Each named move below is a turn or a mirror, shown by a few rows before and after it. Which moves, in which order, take the first row of each later pair to the second? The first pair is answered.
move V:
[ -7   0   3   5   2  11  -4   9   7  -5   9  12 -10  -1 -10   1  -1  -2] -> [-1  0  5  0 -2 12 -5 -1  3 -6 17  7 -8 -1 -9  1  1 -1]
[-21  -2  -9  -8  -3  -9  13  -2  -9  20   2  -6 -11  -4  -9 -22  12   7] -> [-17   1  -5 -11  -5 -11  12  -5 -12  20   8 -10 -10  -4  -8 -24  14   6]
[-11  -1   1   7  -6  27  -8   3  19   6   1   8  -2  -1  -5   8 -20  -6] -> [ -2   3   6   0  -9  28 -10  -7  13   4  11   3   1  -2  -3   7 -21  -7]
move W:
[  1   6   9 -11  -6 -21  -6   2   0  -8  -1  -7   4  -3  -8   7 -15  -6] -> [ -5   2   1 -19  -1 -26  -4   7  -7   0  -3 -12   0   0   4   0  -2  -6]
[ 15 -10   5   2   3 -14  13  -6  15 -10   7   4   1  10   8  -7 -14  25] -> [ 12 -13  -1  -3   3 -15  16  -3   8  -5   6   1  -2  14  19 -11  -4  24]
[  5  16   6 -36 -11 -10  -2 -11  -9   3  28  -6   5  -8  -5   1   4  -6] -> [ -4   8  -1 -34  -5  -4  -3  -2 -14  14  24  -4  -4  -2   7  -5  20 -11]
move M:
[-13 -13   7 -17  -5  19   6   1   9  17   4  13   3 -19 -11   9  -6 -15] -> [-10 -25  -3   0   4  21   9   3  11  23  -6  12   1  -8   6   1   7  -9]
[ -6   5  -5   1  -7  11 -15  19  12   0   1   6 -10  -6  -8   9  -6   1] -> [ -1  -6 -11  15  -4  15 -13  15  14   2  -3   0 -11   1   6   3   3   3]
[  5  17   3   1  -4 -13  -5  -4   6  -6   4   1   1  14 -12  -4 -44   9] -> [-23  10  -7  -1   7 -13  -4  19   7   3 -10   9 -12  19 -10  -6 -31   1]
[ -9   8  -4 -36  -1  -8   0   6 -11   6   7  -1  -1  -9  -2  -5   6  -6] -> [-12  -5 -13 -22   5  -4   4   7  -7  15  -1  -2  -5   2  15 -16  18  -2]

(2 to 4 moves a pair)
[  2  19  19 -15 -10  -4   9   2   2 -17   1  -2  -4 -32 -15  -2 -36  12] -> [-30  -7 -10  -1   9  11  11  30   0  12 -17   5 -29 -12  18 -15  10   2]	W M W
[ 29   5   4  -7  -2 -16   4 -29 -13   6   5 -27  13   9  24 -20   1  17] -> [-19  21   5 -44  -3 -13  -4  17 -22  13  16   2   2 -10 -12  -3  -3 -13]	W M M
[-24   3 -14  -7   8   2   2  18  11  10 -16   5  -8  -1  -6  -1  16 -11] -> [ 20  12   4  -3  -7  -5   4 -28  12  -7  -3 -18  13  -8  -3  -9  -2  11]	W M M W
[ 20 -11   4   5  -5  19   0 -21  -8  11  13 -18   2   5  23 -11  11   8] -> [-10   2  12   7  -3  16  -1   7  12  -6  -1  15   1 -12 -28  15 -26  -4]	V W M M
[  9 -12 -10  -7   7   4   9  -7 -16  17   3 -15  -7   8  29 -16  32   0] -> [ 10   7   8 -36  -9   6   3 -12 -24   8  25 -10   2  -8   1  -6  14 -11]	M W M
[ -6   9  -2 -25  -3 -14   6   5 -15   3   7  -3   5   8 -22   6  -4  -3] -> [  2  -6   1  19  -3  22   2  -6   1  -1   4   9   2  14 -23  12  -2  -3]	W M W W
[-23   3 -20 -42  19 -24   5  10  -9   7 -18   9 -11   9  24 -23   3  19] -> [-21  16 -11 -51  12 -27   3  10  -8  -3 -11  13  -6   0   6 -16 -13  17]	M M M V
